Each row has a name. Each piece below is followed by the name of the row it came from, unless a question asks for something else. Each question is about the rows just above it. Places in a row count from 1.

selap: [ 28 -22  51 -83]
las: [-56   1   8  77]
Damup: [ 24  21 -79 -53]
pep: [ 35  26 -35 -44]
bopon: [-56   1   9  77]
pak: [ 36 -73  55 -32]
Changed bopon: [-56   1   9  76]. Place and old value:
4, [77]
Where do [ 28 -22  51 -83] appear?
selap
[-56   1   9  77] is in which row?
bopon

las: [-65 -12   7  65  -8 -17 -63   0]
tefe: [  1 -13  22  34  -3 -23  37  31]
Damup: [ 19   9  -3 -69 -28  17 -18  58]
pep: [ 12   7 -17  54 -74  53  24   7]
rut: [ 19   9  -3 -69 -28 -18  54 -77]
pak: [-43 -13  22  34  -3 -23  37  31]
One entry of las was changed: [-65 -12   7  65  -7 -17 -63   0]. Where, and from what?
5, [-8]
find: [-65 -12   7  65  -8 -17 -63   0]
las

dil: [-53   4 -11  42 -19 -38  -7  48 -64  61]
rut: [-4  1  0  3 -1 -5 -1  3 -4  6]
pep: [-35  -3 -26  44 -22  -5  -6  48 -70  31]
find: [-53   4 -11  42 -19 -38  -7  48 -64  61]
dil
Where does [-35  -3 -26  44 -22  -4  -6  48 -70  31] differ from pep, and what was there?
6, [-5]

zeti: [ -8 -36  -2 -25 -17]
pak: [ 8 56 36 26 12]
dil: [ -7 -46 -40 -24 -11]
rut: [ -5  -9 -38 -18  -9]
dubat: [ -5 -37 -37 -18  -8]
las: [ -5 -35 -38 -18  -9]
Damup: [ -5 -35 -35 -35 -35]
bopon: [ 8 82 19 32  4]
Which value appears more than once in rut?
[-9]
The value that Damup holds more than once:
[-35]
Changed dubat: [ -5 -37 -38 -18  -8]. Place and old value:
3, [-37]
One entry of zeti was changed: [ -8 -35  -2 -25 -17]. Where, and from what?
2, [-36]
Changed dil: [ -7 -46 -39 -24 -11]. Place and old value:
3, [-40]

pak: [-22 -20 -33 -13  23   0   6  19  26 -21 -32 -40   1 -19   1  14 -20 -26
 -11   8 -24   9  -8 -32 -18 -45 -34  -5 -22 -47]
rut: [-23  -9 -41  27  -2  18  11 -14 -14 -24 -10 -30   5 -20  -2   1  19  52
  25  -4  14  -7  13  37 -31  38 -37  26 -35  10]
selap: [ 29  14  38 -28  -9 -17 -16   8  11  28  19  38  -6  21  -2 -10 -18 -53
 -24   3  -6   9  -8 -32  34 -27  42 -29  38   1]
Damup: [-21 -22 -40  41  10  42  13   3  44 -28 -33 -59  21 -42 -14 -15  19  41
  22   8 -15  37  -2  23 -26   1 -45  12 -32 -15]
pep: [ -2 -10 -37  18  -6  41   2   4  37 -12  -4 -29  11 -28 -11  -8  -7  25
  25  15  12  27  35  25 -27  20 -41  16 -31 -10]
tefe: [-51 -30 -42  43  38  16  27   2  24 -48 -61 -77  19 -38  -3  -1  37  36
   4  -8 -40  24 -47   3 -22 -26 -42   7 -31 -24]
dubat: [ -5  -4 -32 -10  -8   3   0  -1 -16  -7   5  -6  -8  -5   4  16 -18  12
  12   5  19 -19  31  12 -25  21 -28  19 -26  -7]
las: [ 38  30  32 -21  -9 -12  -6  -2 -36  40  -4  78 -14  47  15  22  -9  -4
   7   5  49 -32  48  12  16  44  38  13  24  30]
find: [-22 -20 -33 -13  23   0   6  19  26 -21 -32 -40   1 -19   1  14 -20 -26
 -11   8 -24   9  -8 -32 -18 -45 -34  -5 -22 -47]
pak
Where does [ -5  -4 -32 -10  -8   3   0  -1 -16  -7   5  -6  -8  -5   4  16 -18  12
  12   5  19 -19  31  12 -25  21 -29  19 -26  -7] differ from dubat, and what was there?
27, [-28]
find: [-23  -9 -41  27  -2  18  11 -14 -14 -24 -10 -30   5 -20  -2   1  19  52
  25  -4  14  -7  13  37 -31  38 -37  26 -35  10]
rut
Changed selap: [ 29  14  38 -28  -9 -17 -16   8  11  28  19  38  -6  21  -2  -9 -18 -53
 -24   3  -6   9  -8 -32  34 -27  42 -29  38   1]. Place and old value:
16, [-10]
find: [ 29  14  38 -28  -9 -17 -16   8  11  28  19  38  -6  21  -2 -10 -18 -53
 -24   3  -6   9  -8 -32  34 -27  42 -29  38   1]
selap

selap: [ 67  -7  28   7 -11  19  28 -12]
pep: [ 12  -8  44  51 -41 -17 -15  22]
vud: [ 15  24  10  12  -8 -11  -6 -19]
las: [ 22   3  55  63 -41 -19 -32  24]
Damup: [ 58  -2  28  18 -33   0  21  -2]
Changed selap: [ 67  -7  28   7 -11  20  28 -12]. Place and old value:
6, [19]
find: [ 58  -2  28  18 -33   0  21  -2]
Damup
Where does [ 57  -2  28  18 -33   0  21  -2] differ from Damup, and what was there?
1, [58]

tefe: [-26  -6  11  12   1  13  -8   0  24   2  24  24   6   1 -63   9]
bopon: [-26  -6  11  12   1  13  -8   0  24   2  24  24   6  23  -6  24]
selap: [-80 -21  59 -38  55  60  52  51 -30 -64 -31 -34 -39 -29 -26   6]
las: [ 46 -29 -60  -1   6 -63  52 -46  19  45  18  37  -4  19 -19  79]
Damup: [ 46 -29 -60  -1   6 -63 -38 -46  19  45  18  37  -4  19 -19  79]
One entry of Damup was changed: [ 46 -28 -60  -1   6 -63 -38 -46  19  45  18  37  -4  19 -19  79]. Where, and from what?
2, [-29]
Where does [-80 -22  59 -38  55  60  52  51 -30 -64 -31 -34 -39 -29 -26   6] differ from selap, and what was there?
2, [-21]
[ 46 -29 -60  -1   6 -63  52 -46  19  45  18  37  -4  19 -19  79] is in which row?
las
Changed Damup: [ 46 -29 -60  -1   6 -63 -38 -46  19  45  17  37  -4  19 -19  79]. Place and old value:
11, [18]

